In the rows, zero is written as 128.
Each named turn below is shown by a few rows before and after it. Which turns, in which order, take the first row of each later pair to the second? The first pair is answered.
q_178:
[136 153 126 101  98 147 101 149 147 119 141 133 125  77 123 175  86 168
 140 104 153  94 141 129 154 111 179 145 142 130 111] |-> [ 52 146 102 114 141 108 172 165 140  98 125 121 124 131 139 160 142  84
 146 130 162 137 131 140  90 137 118 130 142 154 139]
[166 107 151  95  86 117  67 123 123 157 146 149 130 118 118 130  73 132
 137 101 172 104 153 130 157 117 148 121 135 133 116] |-> [ 90 129 118  82  98 102 119 148 138 130 136 138 122 133 129 148 111  88
 152 110 212 117 143 129 116 129 124 120 142 159 141]
[ 97 155 102 132 161 137 149  68 104 101 139 131 100 138 154 118 153  80
 158 125 137 125 102 166 101 123 131 129  95 114 156] |-> [144 131 123 148 161 137 119  54  87 124 143 136 106 138 145  87 136 105
 139 126  98 127 102 164 131 118 141 127  94  89 145]
[116 168 104 114  63 142 159 110 121  61 113 119 111 115 152 122 164 142
 172 155 161  81 145 131 143 116 140 137 146 130 133] |-> [105 136 114 143 101 117 181 102 108  72 105 125 113 166 150  72 181 108
 152 186 119 119 133 131 118 135 101 120 136 127 137]
q_867:
[143 104 145 136 125 139 123 167 146 126 142 134 117 101 102 142  96 206
 114 136 135 101 139  82 137  99 153  97 129 136 107] |-> [159  86 155 174 154 138 123 126 109 137 131 142 124 123 109  94 121 178
 111 146  79 127 128  97 134  98 117 106 126 114 111]
[138 122 133 103 135 141 126  92 121 124 138 110 140 138 130 132 144 117
 127 115 125 110 105 140 113 139 124 137 133 120 122] |-> [134 130 128  88 125 145 121 108 135 117 139 111 131 134 124 141 135 125
 133 113 144 104 109 134 117 139 136 131 133 130 124]
[ 60 142  95 107 134 134 182 139 138 100 129 120 122 124 138 155 163  87
 155 130 172 138 125 131  75 132 105 128 140 159 139] |-> [ 76 107 118  85 115 115 158 190 161 113 138 120 121 129 118 148 108 123
 127 159 175 146 136 107 101 147 129  84 134 163 113]
[155 162 119 139 133 158 134  82 118 137 135 148 118 109 149 131 135 116
 123 102 121 101 115 152 154 109 130 171 128 100 125] |-> [144 167 117 111 107 157 125 118 142 127 139 141 110  91 150 152 111 132
 127 103 152  90 130 136 163 116 151 161 129 116 117]
q_79:
[126 111 133 125 157 116 118 144 117 146 150 142 129 139 124 110 111 136
 123 154 113 150 127 139 122 145 121 127 139 132 122] |-> [144 140 126 121 137 140 106 131 123 137 152 140 129 104 128 135 105 157
 135 130 129 126 129 146 142 130 140 150 143 132 121]
[104 104 135 109 145 100 145 182 145 134 119 128 125 163 118 114 119 102
 109 170 157 158 130 108 115 158 109  96 117 139 147] |-> [137 149 134  86 100 148 105 158 153 125 131 125 122  98 117 166 105 151
 139 125 182 108 139 113 152 127 163 134 129 131 140]
[121  79 155 144 125 131 133 168 142 138 128 131 135 138 116 119 128 167
 105 114  96 152 147 109 159 139 108 120 135 114 132] |-> [128 121 144 140 109 162 126 134 137 120 129 124 135 101 125 148 151 172
 130  83 109 124 144 120 174 113 118 152 144 112 144]
[160 206 114 161 111 124 144  49  66 167 146 128  96 140 114  85 133 136
 127 129 102 107 120 174 134 119 117 193 128 131 130] |-> [157 150 131 164 126  78 146  95  70 192 149 134 100 182  97  51 101 134
  90 178  83 139 120 148 126 149 111 140 120 139 117]
Pairs:
Each pair is 2 to 3 turns apart.
[ 80 154 100 100 147 109 168 154 135 115 116 120 123 154 160 169 158 110
 123 135 144 151 141 125 109 118 135  97 142 130 148] |-> [111 114 130 108 155  92 142 169 134 136 121 128 122 164 150 132 120 133
  94 160 116 160 151 110 127 128 146  71 131 121 132]
q_79, q_178
[124 124 151 159 189 119 131  92  61 150 122 126 162 126 126  69 179 136
  97 116 113 146 106 139  92 130  93 151 125 139 142] |-> [ 62 142 128 101 154 102 157 175 111 127 126 107 146 122 122 121 157 137
 109 128 189 142 115 117  75 151 112 120 134 183 142]
q_79, q_178, q_178
[151 115 126 160 158 153 128  98 106 121 131 145 153 133 116  91 147 124
 131 103 119 136 153 154 111 126  98 136 115 144 122] |-> [171 122 134 158 148 163 115  99 106 125 129 151 149 123 116 101 137 139
 134  98 121 125 152 151 122 125 108 143 116 139 120]
q_867, q_178, q_178
[109 122 129 139 159 123 147 116 109 121 126 132 137 152 138 108 146  98
 119 128 105 136 130 138 109 136  98 128 125 129 135] |-> [105 113 131 110 134 110 134 175 144 122 131 131 127 144 126 128 107 128
 114 141 140 134 144 116 116 151 124 101 130 144 120]
q_867, q_79
[168  65 136 161 116 132 109 115  92 159 130 155 124 154 113 111  81 130
 106 128  96 167 164 130 110 115 146 103 112 154 116] |-> [112  84 110 129 110 123 145 160 128 136 124 139 114 163 116 140  88 112
 114 131 150 169 163 125  81 135 141  86 121 191 123]
q_178, q_178, q_867
[153 123 128 127 117 120  98 141 140 141 145 134 135 125 132 121 115 160
 118 119 125 111 119 109 131 132 162 124 134 119 110] |-> [131 107 128 123 131  99 113 163 142 145 148 132 130 146 131 115 116 141
 110 136 128 128 118 104 119 140 150 107 130 125 112]
q_178, q_867
[156 163 135 189 132 163 134  81  87 137 151 123 130  84 160 104 201 113
 121  95 107 111 123 150  94 132 113 174 144 102 129] |-> [157 134 153 126  80 143  99 195 148 143 167 121 122  70 131 130 103 183
 100 120 160 104 146 102 124 157 175 109 144 125  94]
q_867, q_867
[165 144 150 107  96 133 108 148 137 157 148 123 117  86 108 162 124 163
 127 119 140 106 136  99 134 118 136 104 130 128 114] |-> [107 149 129 100 111 116 151 166 153 144 142 120 113 111 119 165 145 124
 132 132 166 123 130 102  97 135 110  90 131 148 126]
q_178, q_79
[183 114 156 133 101 125 107 113 119 155 122 115 123 118 121 150 104 168
 137 117 120 125 138 112 157 114 150 131 133  99 121] |-> [166 116 144 167 138 119 135  76  96 144 111 119 125 141 131 123 148 117
 140 121  94 146 124 133 126 117 113 146 133  94 133]
q_867, q_79
[179  83 185 101 126 118  87 156 116 141 123 141 113 105 108 136  94 144
 119 143 116 144 133 113 139 132 159 132 125 123  98] |-> [155  68 185 100 137 104  97 171 120 138 115 140 114 118 105 125  96 129
 113 160 116 160 130 115 128 139 145 119 124 128 103]
q_178, q_867
[107 139 119 121 113 144 130 192 136  89 139 106 171 138 128 106 121 119
 122 161 176 159 146 159  92 146 161 145 122 144 141] |-> [134 122 137 125 106 150 108 196 137 109 143 109 173 138 123  96 100 145
 111 165 165 156 150 154 111 144 174 140 118 133 125]
q_79, q_867, q_178
[164 159 130 158 132 171 105  83 110 128 107 127 128  98 103 144 163 137
 145 112  76 109 108 161 135 106 111 172 126  84 108] |-> [116 163 111 152 148 152 144  94 111 117  97 122 127 118 104 150 192  91
 152 122  94 126 101 170  99 115  85 162 126 102 126]
q_178, q_178
[159 134 142 118 105 119  88 124 141 140 127 123 121 103 137 132  93 184
 126 133 127 110 142 114 156 125 152 119 141 109 112] |-> [140 121 138 159 153 105 121  90 115 140 115 123 128 145 146  86 142 125
 122 154  81 150 122 128 119 132  95 121 140 101 123]
q_867, q_867, q_79
[152 170 100 119 108 162 113  92 116 117 133 138 134 105 144 158 167 127
 159  78 123 106 122 157 138 120 149 179 132 121 140] |-> [125  76 124 124 132  93 125 182 133 144 135 143 134 175 117  98 119 119
 103 156 105 166 131 123 115 172 128  96 118 133 116]
q_178, q_79
[ 68 128 107 133 142 130 167 131 128 117 116 128 105 170 131 131 159  76
 131 132 151 127 123 133  98 127  96 131 149 147 156] |-> [164 131 139 125 101 168  88 111 127 139 133 141 109 113 123 146 101 163
 123 104 135  81 144 121 168 104 160 148 146 123 128]
q_178, q_178
[126 125 123 160 156 139 142  93 103 126 129 134 133 140 129 107 162 100
 137 134 101 137 125 153 112 119  90 150 130 116 140] |-> [167 104 148 149 128 134  99 119 112 152 143 138 135 130 112 103 101 154
 116 140  96 129 136 129 151 121 129 130 123 111 109]
q_178, q_79, q_79
[ 99 124 119 121 119 135 147 144  76 150 126 115 122 143 138  60 154  91
  93 137 145 179 128 143  82 116 114 118 114 162 149] |-> [101 142 115  80  77 151 121 178 104 142 135 107 110 106 134 103 117 134
 105 125 192 146 142 127 107 111 162 119 122 177 140]
q_867, q_867, q_79
[140 106 144 198 161 111 141 106 146 124 166  73 117  90 123  98 181 101
 124 108 118 122 143 178 109 100  91 137 137 133 159] |-> [144 130 140 173 126 130 125 114 166 114 168  70 109  57 123 136 176 126
 142  89 147 101 147 170 124  89 117 148 138 143 154]
q_178, q_178
[142 134 107 101 138 131 150 148 116 150 102 120 134 125 108 137 139  96
 144 141 140 150  74 130 116 135  96 107 135 144 130] |-> [157 143 107  87 115 144 129 146 123 148 111 123 131  97 102 160 123 122
 152 124 155 132  83 128 135 119 125 118 138 145 127]
q_79, q_178, q_79
[141 111 145 132 115 123 109 137 108 143 147 143 160 109 104  98 134 147
 109 144  65 119 139 117 143 110 136 150 131 103 104] |-> [ 83 137 118  88  98 112 137 180 143 114 145 125 147 106 108 145 133 139
 130 144 134 108 139 114 120 124 143 141 136 141 116]
q_178, q_867, q_178
[164 123 138  89 119 148 110 143 155 121 146 116 124  89 128 116  92 168
 182 125 147  85 139 131 123 113 194 140 101 128  71] |-> [120  96 124 139 186 113 169 110 122 125 127 120 130 157 140  62 151  81
 166 158 106 138 125 151  69 130 110 126  92 125  92]
q_79, q_79, q_867
[ 97 135 145 151 162 122 169 126 121 135 124 131 113 170 121 116 156  93
 128 160 127 165 134 156  93 121  80 125 116 119 152] |-> [ 99 164 141  95 111 140 142 172 160 121 135 119 100 119 118 171 119 146
 146 141 185 126 150 136 122 121 145 119 125 140 148]
q_867, q_867, q_79
[141 103 139 103 133 120 120 179 137 147 119 132 125 166 109 112  97 142
 116 168 141 124 144 113 135 140 152  92 130 124 122] |-> [100 152 104 119 145 141 165 133 129 117 110 122 128 155 136 132 168  86
 149 145 152 118 128 146 101 125 123 137 136 132 152]
q_79, q_178
[193 129 149 133 116 151  84 100 119 138 136 149 129 107 122 136  96 182
 125 111 104 106 132 126 173 118 157 158 135 100 111] |-> [ 61 151  99 118 142 119 182 144 150  97 113 127 121 144 136 160 156  92
 147 126 164 137 118 129  89 149 101 140 145 154 147]
q_178, q_178, q_867
[ 92 134 104 158 166  96 145 113 109 131 100 142 139 179 125 118 198  35
 119 148 114 183 161 146  99 132 104 146 156 128 131] |-> [160 172 116 153 135 151  92  59 100 129 112 146 138 117 128 151 189  91
 141  95 104 134 169 155 148  98 149 199 158 105 132]
q_178, q_867
[150 126 138 145 108 151 127  78 109 142 110 147  96 131 120 132 120 148
 141 129 106 110 160 128 129 125 114 151 123 110 131] |-> [142 128 133 124  86 152 131 110 127 136 117 143  93 117 120 152 105 165
 144 126 133 103 169 112 127 129 132 140 126 122 126]
q_867, q_867
[167 103 153 153 157 138 124 109 128 159 153 147 128 151 129 150 125  93
 150 131 107 140  90 147 165  83  96 150 136 133 149] |-> [149 120 143 114 127 138 121 153 161 139 161 135 120 127 124 192  99 113
 161 124 161 125  99 136 166  88 127 138 143 160 144]
q_867, q_867
[146 144 134 155 139 139 122  70 114 124 119 124 127 107 130 126 155 129
 125 119 114 134 111 150 129 117 124 156 135 115 149] |-> [166 118 147 123 110 120 100 139 144 137 127 120 122 104 109 135  93 170
 110 142 144 137 126 122 145 130 164 117 125 122 129]
q_178, q_867, q_867
[160  87 143 125 135 108 111 130 127 159 120 130 129 154 107 104  94 131
  94 156  99 146 125 118 130 139 135 106 124 107 115] |-> [115  97 121 101 123  99 137 166 147 143 115 122 124 161 106 130  99 112
 107 160 139 148 128 108 108 152 132  90 128 128 121]
q_178, q_178, q_867
[177 126 139 163 138 141  99 114 120 161 146 147 138 104 118 122  84 169
 135 102  97  93 127 113 163 114 146 115 128 107 142] |-> [138 111 130 124 120 124 113 182 148 149 151 137 134 113 109 145  56 166
 127 128 141 107 140  98 145 134 159  82 129 137 134]
q_178, q_867
[186 149 130 120  95 160  96 109 142 131 127 141 135  86 138 165 122 176
 132  85 139  88 159 128 178 110 166 153 142 117 119] |-> [128  96 127 169 174 110 163  99 115 139 110 142 141 176 141  89 168  81
 107 139  83 160 141 141 109 146  85 124 127 122 132]
q_178, q_178
[ 98 115 135 126 136 123 131 118 139 134 143 128 135 143 165 145 161 132
 137 164 139 148  91 115 107 143 102  99 148 131 155] |-> [108 133 136 111 112 135 111 117 151 130 149 127 128 112 163 175 148 163
 146 137 158 125  97 110 127 131 130 110 153 127 149]
q_79, q_178, q_79
[139 120 134 116 121 142 122 178 129 156 138 134 133 130 121 159  91 152
 124 122 126 124 151 134 130 114 173 122 140 145  84] |-> [101 147 107 109 122 145 152 172 131 137 131 123 129 127 133 176 122 127
 141 112 151 121 141 136 113 116 157 136 144 162 106]
q_178, q_79
[127 123 147 152 160 127 164  91 110 136 116 115 134 144 162  86 181  85
 104 128  96 146 107 139 111 111  81 104 122 105 116] |-> [ 83 165 122  86 111 134 174 150 159 105 120  98 123 108 158 157 165 111
 139 119 185 117 122 124 117 113 119  95 132 143 118]
q_867, q_867, q_79
[ 65 138 117  81 147 112 184 197 201  88 148 112 138 178 118 132 148  80
 132 130 203 136 112 140 103 152 128 104 117 174 135] |-> [193  69 182 119 148 111  95 172 169 149 158 143 146 169  90  71  72 159
  78 143 117 137 133 125 168 140 163  86 105 121  96]
q_79, q_178, q_178
[114  93 150 146 149  93 118 130 124 131 115 135 127 146 127  94 109 118
 111 168 108 165 125 103 111 140 114 104 122 117 134] |-> [164 118 156 148 126 127  78  95 115 129 121 136 130 102 130 116  98 158
 123 134 109 131 130 107 147 110 148 133 126  97 130]
q_79, q_867
[154  92 159 112  97 112  76 118  97 167 157 133 161 168  92 115  56 131
 116 173 114 145 125 142 159 172 150 131 108 141 126] |-> [ 69 125 114  86 103 104 136 141 122 133 141 117 150 181 102 146  95  82
 140 171 173 154 116 148 113 182 127 132 119 173 152]
q_178, q_178
[117 172  97 128 127 145 129  87 121 106 136 125 124 108 146 160 186 118
 130 103 138 109 125 138 115 117 106 163 135 130 143] |-> [169 138 125 149 135 144 101  75 102 131 137 139 130 113 140 124 164 143
 114 113  92 115 123 133 134 114 111 160 123 104 128]
q_178, q_178
[182 149 137 122 121 158  87  86 125 123 134 146 129  85 126 155 123 166
 148 107 113  89 125 129 152 119 152 163 127 105 139] |-> [193 120 148 146 146 146  85  77 107 142 132 151 133 115 120 121 123 154
 131 131  76 113 120 133 145 125 135 156 121  93 129]
q_178, q_178, q_178
[160 110 126 132 129 130 117 112 130 148 136 153 130 157 133 110 137 121
 112 131  97 135 137 120 140 130 106 131 122 117 127] |-> [115 120 109  97 125 122 133 155 153 129 136 141 121 156 134 131 130 114
 121 139 138 138 139 110 120 138 110 112 128 147 132]
q_178, q_178, q_79
[171 102 145 130 147 114 141 151 131 163 131 144 123 151 144  91  79 201
 106 137  96 116 160 107 129 144 149 103 130 142 105] |-> [ 90 134 105 108 151 108 201 169 148 131 124 129 118 162 157 120 117 156
 131 140 140 124 148 112  85 160 123 103 137 173 132]
q_178, q_178
[123 112 139 108 112 119 114 186 142 130 142 132 127 111 117 155  88 149
 125 132 151 114 137  98 139 126 155 113 137 138 112] |-> [166 112 153 163 144 138 102 104  95 148 136 144 139 115 130 116 127 129
 122 119  89 117 126 124 144 111 119 152 135  98 121]
q_79, q_178, q_178
[ 24 153 133 102 125  75 164 215 166 163 137 172 145 159 137 108 130  94
 147 141 173 131 199 146  70 145 116  88 134 162 122] |-> [ 42 177 131  80  96  92 145 221 176 153 149 168 138 121 132 140 111 127
 156 118 201 104 204 142  95 134 150 104 140 164 119]
q_178, q_178, q_178
[ 84 157  97 125 104 111 128 120 138 151 135 133 164 112 129 145 127  91
 140  94 128 102 124 125 153 116  89 130 177 128 113] |-> [130 133 119 142 107 110 103 108 127 166 137 142 163 114 120 120 109 108
 123 100  94 107 129 123 171 115  93 131 171 108 104]
q_178, q_178
[157 164 130 131 125 159 105  66 102 124 128 130 124  98 131 142 149 137
 147  99 111 101 126 139 155 111 136 171 133 112 124] |-> [183 126 154 132 127 145  84  94 107 146 134 134 125 104 119 124 117 163
 123 114  95 110 129 123 166 123 148 148 124 103 106]
q_79, q_178
[124 172 129  93 107 143 108 148 121 129 126 116 131 102 129 166 103 155
 137  98 195  98 140 114 152 119 154 146 133 125 124] |-> [144 173 136 108 111 151  94 118 105 139 123 124 134  93 130 157 110 158
 135  88 169  95 136 128 161 105 148 161 132 112 124]
q_867, q_867, q_178
[126 127 127 120  77 116  74 142 109 164 118 112  92 116 103 140  86 194
 127 143 162 145 153 103 153 130 130  94 120 118  92] |-> [ 60 167  98 110  83 128 119 135 117 131 110  98  89 117 127 171 139 148
 154 128 200 141 143 123 113 129 106 110 133 142 115]
q_178, q_79
[165  83 149 111  79 129  90 155 149 112 139  99 163 104 127 151  76 175
 111 143 156 135  85  80 159 136 166  86  81  86  95] |-> [133  58 145 131 110 101 124 168 136 118 133 104 162 151 126 119  97 132
  98 177 143 172  76  79 126 157 125  65  71  93 103]
q_178, q_867
[132 122 121 145 129 136 137  91 117 119 126 130 133 130 127 125 153 109
 150 116 114 123 117 142 123 113 120 154 125 114 133] |-> [129 137 119 114 100 136 124 130 143 114 131 125 129 105 122 155 124 137
 151 117 152 111 126 125 135 109 148 140 127 130 124]
q_178, q_178, q_867
[ 94 128 110 133 156 106 167 123 116 104 131 129 131 164 142 118 153  88
 121 145 138 146  97 133  95 120 106 121 129 140 133] |-> [144 129 129  93 111 127 104 154 133 112 145 129 127 121 121 144  91 169
 121 134 161 107 118 116 150 110 172 117 131 131 109]
q_79, q_79, q_867
[165 163 106 118 123 145  94  64 127 135 117 106 135 108 129 183 161 138
 146 111 123 101 119 153 137  81 149 198 114 110 176] |-> [ 90 148  78 113 151 106 153 105 142 116 106  93 130 151 134 170 187  80
 142 146 144 139 109 149  83 113 112 160 115 138 185]
q_79, q_867
[164 144 134  94  81 126 102 125 141 127 115 144 116  79 118 127 115 164
 128 120 136  88 113 104 123 113 164 161 152 127 140] |-> [183 123 146 127 112 122  99  86 117 148 112 154 127 101 125  84 134 145
 112 127  87 104 107 118 120 111 136 170 142 107 143]
q_867, q_867
[131 108 133 154 156 116 124 106  91 135 129 125 133 145 138  91 145 104
 117 144  96 140 128 134 123 135  98 133 121 119 109] |-> [117 146 115  99 100 138 116 147 130 113 138 112 123  99 134 158 119 141
 142 116 167 108 143 119 135 125 151 137 135 144 107]
q_79, q_178
[143 137 125 147 141 127 145  89 110 126 122 140 129 139 138 124 149 114
 131 129 114 120 119 139 114 119 110 146 139 111 144] |-> [137 148 119 103 107 131 127 131 141 123 131 133 126 110 127 160 114 152
 132 121 154 102 135 121 131 124 145 132 141 128 133]
q_178, q_178, q_867
[169 116 142 129 100 134  96 146 145 129 151 139 123 108 118 112  92 163
 113 148 122 117 150 112 148 130 138 120 120 129 103] |-> [139  96 138 148 132 111 127 152 140 128 141 140 123 148 123  88 120 119
 100 173 107 147 136 121 117 146 101 104 117 138 108]
q_79, q_178, q_79
[135 190  74 126 126 143  99  61 129 116 135  92 125 103 175 152 130 107
 135  72 139 116  93 139 115 133 117 154 125 125 142] |-> [145 103 103 130 146  88  88 132 136 151 132 101 127 158 149  90  70 109
  83 139 104 162 104 108 111 179 113  82 106 126 107]
q_178, q_79
